One vector is turned by the same rotation once a step. Each row is the vector after some number of steps, and that number follows the row.
The counts run from 0 to 185.
[ 0.33 -4.03  0.02 -2.93 -0.84 -1.38 -2.15  2.37  1.42  0.79 -0.23  0.81
 -1.22 -0.59  1.93  1.06  0.29 -2.05 -0.04  2.11 -1.49  0.54  0.97  1.17
  1.70 -0.13 -2.58 -0.37 -0.43 -0.81 -1.22  1.37] => 117
[ 1.42 -3.16  0.74 -2.54 -1.07 -1.26  0.82  2.18 -0.38  1.05  1.41  1.69
 -2.30  0.11 -0.22  2.32 -0.94 -1.09  2.06 -0.03 -0.84 -0.20  1.29  2.83
 -0.51  1.34 -1.42  0.01 -0.84 -2.05  1.81 -0.89] => 158
[-1.24 -3.89 -3.84 -1.83 -0.45 -1.00  0.27  1.56 -1.49 -0.09 -0.57  3.69
 -1.94  0.08  0.28 -0.54  0.25 -0.78  0.04  0.61  0.11  0.18 -0.30 -0.45
  1.84  1.48  0.54 -1.73  0.87 -0.71 -2.36  1.50] => 103
[ 1.81 -1.75 -1.51 -2.15 -3.24 -1.14  1.52  2.13 -0.59 -0.71  2.32  3.48
 -2.00 -0.55  2.53 -0.19 -1.30 -0.77  2.00 -0.80 -0.03 -0.82 -0.08  2.20
 -0.26  1.50  0.93  1.02  1.09 -1.89  0.82  0.83] => 45
[ 1.13 -4.20  1.90 -0.34 -1.68 -0.32  1.00  1.70  0.73  1.61  1.63  2.12
 -3.39  1.11 -0.85  1.75 -0.61  0.88  2.38 -0.88  0.02  0.46  1.87  2.27
 -0.10  2.39  0.12 -0.14 -0.23 -0.41  1.58 -0.47] => 157
[ 0.08 -2.33 -0.72 -2.79 -2.77 -2.65  0.22  0.87 -0.69  1.02  2.73  2.19
 -0.80 -0.71  0.98  2.03 -1.47 -1.82  3.27  0.54 -0.34 -0.23 -0.52  2.22
 -0.43  1.61 -0.24  0.77 -0.38 -1.53  1.01 -0.12] => 143
[-2.01 -2.26 -1.12  1.22 -2.12 -1.07 -2.84  0.77 -1.15 -0.70 -2.59  0.24
 -2.37  2.01  1.09  0.64  2.08 -0.18  0.19  0.01  0.07 -0.44  1.24 -1.24
  2.79  3.26  0.76 -0.62  2.17  0.52 -1.76  0.91] => 135
[-1.30 -2.76 -1.10 -2.59 -0.89 -0.86 -3.21 -0.40 -0.75 -1.17  1.17  1.20
 -1.38 -0.12 -0.04  1.90  0.36 -3.37  1.05  2.10 -1.74  1.10  0.00  0.78
  1.01  1.30 -0.66 -1.30 -0.12 -1.61 -1.72  0.57] => 20
[ 0.81 -2.96 -0.21 -0.89 -1.99 -1.49 -2.04  1.72  3.09  1.46  1.10  1.44
 -2.13 -0.49  1.90  0.07 -0.72  1.01  0.61 -0.71  0.72  0.43  0.82 -0.46
  1.99  2.37  0.30  0.84  2.56  0.66 -0.21  2.67] => 183
[ 1.15 -2.03  1.23 -0.94 -2.94 -2.40 -1.28  0.74  0.98  1.69  2.93  1.65
 -1.79 -0.31  0.68  1.56 -1.04  0.51  3.53 -0.98  0.20 -0.07  0.41  1.65
 -1.19  2.88  0.67  1.25  0.72 -0.46  2.03  0.27] => 142
[-0.05 -4.94 -3.01 -2.02 -0.60 -0.24 -2.44 -0.83 -1.48  0.22  0.66  3.41
 -1.35 -0.56 -1.35 -0.09  1.07 -2.41  0.72  0.62 -1.12  0.67 -0.21  1.67
  1.82  1.27 -0.06 -1.42  1.21  0.03 -2.54  1.31] => 5
[-0.74 -3.06 -2.31 -0.99 -0.57 -1.96 -0.49  0.29 -2.83  0.12 -0.82  1.27
  0.90  0.72 -0.88  0.92  0.81 -3.45  1.27  1.52  0.79 -1.02  0.02  2.44
  1.68  1.04 -1.30 -1.51 -0.58 -1.06 -0.27 -0.19] => 51
[ 1.12 -3.69  0.19 -1.06 -1.48 -3.69 -1.91  0.30 -0.07  2.39 -2.29  0.27
 -0.31 -0.22 -2.58 -0.43  1.02 -0.25  0.61  0.54  0.84  1.20  2.40  2.07
  1.24  1.97 -1.66  0.64 -0.52  0.85  1.28  0.12] => 162
[-0.98 -3.31 -2.31  0.54 -0.10 -1.65 -2.05 -0.78 -2.39  0.78 -2.16  0.70
 -0.29  1.89 -1.60 -0.22  1.27 -2.02  0.83  1.24  1.24 -0.48  0.46  2.23
  2.30  1.83 -0.24 -1.58  0.35  0.49 -0.27  0.22] => 52
[-0.62 -0.67 -1.11 -0.09 -2.48 -0.53 -1.07  0.21  0.42 -0.56 -1.83  0.20
 -2.25  1.44  0.52  0.12  0.51  1.78  0.31 -2.06  0.51  0.79  2.41  0.31
  1.42  4.37  1.80  0.96  3.37  0.81  1.43  1.19] => 27
[ 0.08 -2.71  0.40 -3.15 -1.74 -1.75 -2.58  0.59  0.87  0.26  2.26  0.90
 -0.45 -0.61  0.90  1.57 -0.40 -2.55  2.10  1.80 -1.87  0.91  0.33  2.31
  1.08  0.69 -1.43 -0.09  0.15 -1.80 -0.27  0.56] => 19
[ 2.13 -1.91  0.21 -1.84 -3.27  0.30  0.25  3.02  0.49 -0.57  0.33  2.27
 -2.07  1.04  2.73 -0.70 -0.51  0.31  1.46  0.18  0.74 -1.02  1.31  2.06
  3.19  0.14  1.48  0.40  0.05 -1.09  0.63  1.74] => 153
[-2.64 -2.24 -2.79 -0.25 -1.40 -0.29 -1.09  0.66 -0.14 -0.06  0.56  3.01
 -1.85  1.37  0.97 -0.28  0.41 -1.01  1.15  0.08  1.52  0.66 -0.67 -0.83
  1.30  2.93  1.55 -1.26  2.26  0.11 -2.50  1.83] => 88
[ 1.43 -2.27 -2.87 -3.21 -2.44 -2.12 -2.00  0.35 -1.69 -0.60 -1.82  1.26
  0.63 -0.70  0.53 -1.55 -0.12 -2.24 -0.77  1.18  0.07 -0.38  1.94  1.93
  2.77  0.29 -1.35 -0.15 -0.24 -0.07 -0.38  1.37] => 164
[ 0.69 -3.68 -0.50  0.22 -1.80 -0.42 -3.05 -1.18 -1.01  0.55  0.63  2.38
 -1.67  0.61 -2.82 -1.04  2.35 -0.11  1.40  0.90  1.21  1.22 -0.06  1.59
  2.00  1.81  0.93 -1.43 -0.76  0.43 -0.44  0.14] => 99
[-1.08 -2.19  0.43  0.20 -1.48 -2.06  0.18  3.40  1.86  1.69  0.49  0.85
 -2.60  1.97  2.20  0.94 -1.33  1.53  1.30 -0.99  1.43 -0.61  1.32 -0.29
  1.48  2.83  0.85 -0.24  1.45  0.01  0.67  1.56] => 90
[ 1.22 -2.00  0.96  0.34 -2.76 -1.32 -1.20 -0.39  0.61  0.86  2.09  1.73
 -2.65 -0.07 -0.94  1.28  0.39  1.50  2.98 -1.52  0.28  0.77  0.58  1.33
 -0.39  4.21  2.20  0.40  1.78 -0.42  1.93 -0.21] => 141
[-1.06 -1.47 -3.15 -2.32 -1.22 -1.00  0.04  1.97 -0.07 -1.09  0.92  2.61
 -1.62  1.00  3.28  1.05 -2.04 -2.34  1.52 -0.28 -0.49 -1.09 -0.41 -0.18
  0.26  2.06  0.54  1.02  2.80 -1.46 -0.70  1.76] => 185
[-0.31 -1.04 -2.54 -1.37 -1.64  0.67 -1.27 -1.52 -2.23 -2.65 -1.53  1.37
 -1.64  1.08  1.01  0.74 -0.21 -0.71  0.30 -2.56 -1.05  0.68  1.12  1.85
 -0.20  3.77  0.49  1.07  3.13 -0.38  1.00 -0.33] => 124
[-0.65 -2.27 -2.78 -1.87 -2.33 -2.10 -0.83  0.65 -2.03 -0.10 -1.87  1.31
  0.32  0.83  1.03 -1.18  0.04 -2.20  0.72  2.04  1.54 -1.55  0.18  0.76
  3.51  0.59  0.09 -1.22 -0.22 -0.40 -0.62  1.82] => 149
[ 1.88 -1.18  1.03 -0.63 -4.36 -1.41 -1.53  2.80  1.18 -0.36 -0.52 -0.08
 -2.42  0.79  2.67  0.03  0.71  1.19  0.58 -0.73 -0.05 -0.95  1.59 -0.26
  2.37  2.19  1.05  1.83  0.99 -0.69  1.42  1.21] => 137
[-0.34 -2.28 -1.11  0.27 -1.13 -0.92 -2.89 -1.51 -2.17 -0.98 -2.07 -0.07
 -1.18  1.05 -1.69  1.41  2.01 -2.85  1.09  0.35 -0.69  0.99  0.89  1.33
  0.25  3.28 -1.50  0.14  1.35 -0.13  0.84 -1.52] => 176
[ 2.09 -2.76 -0.32 -2.41 -2.01 -3.47 -1.34  1.34 -0.08  1.43 -1.97  0.46
  0.47 -0.72 -0.69 -0.52 -0.60 -0.27 -0.33  1.70  0.71 -0.37  2.51  2.64
  2.08  0.84 -2.63 -0.16 -1.00  0.21  1.16  1.41] => 163
[ 1.49 -3.14 -0.25 -1.34 -1.24 -2.24  1.99  3.81 -0.14  1.48 -2.49  0.96
 -1.63  1.15  1.21  0.46 -1.84  0.92  0.58 -1.20  0.58 -1.10  2.77  1.40
  1.50  2.02 -0.77  1.13  1.10  0.07  1.35  1.55] => 106
[-1.55 -1.94 -3.32 -2.56 -2.49 -1.18 -1.44  1.10 -0.17 -0.62  0.89  2.21
 -1.28 -0.53  1.90 -0.44 -0.51 -1.43  0.82  0.75  0.66 -0.58 -0.99  0.05
  1.51  1.94  1.20 -1.06  1.38 -0.75 -1.63  2.86] => 87
[ 2.14 -2.33 -1.20  0.34 -2.22  0.71 -0.85 -1.02 -3.98 -2.03 -1.09  1.52
 -1.52  1.59 -1.27  0.40  1.65 -1.73  1.80 -1.18 -0.44 -0.77  0.45  2.82
  0.59  2.33  0.82 -0.07 -0.24 -1.09  1.15 -2.12] => 0
[-1.06 -4.36 -1.68 -0.25  0.49 -0.82 -2.17 -0.34  0.18  1.85 -0.48  2.65
 -1.33  0.07 -2.13  0.11  0.68 -0.47  0.60  0.39 -0.21  0.85  0.38  0.28
  1.83  2.29 -0.08 -1.04  1.87  1.25 -3.19  1.12] => 6
[-2.50 -3.78 -0.97 -1.43 -0.51 -0.43 -3.47 -0.52 -0.57  0.25 -0.71  1.36
 -2.49  0.55 -1.52  1.64  1.46 -1.80  0.87  1.19 -1.48  1.66  1.04 -0.74
  0.89  2.07 -0.53 -1.16  1.01  0.03 -1.75  0.74] => 21
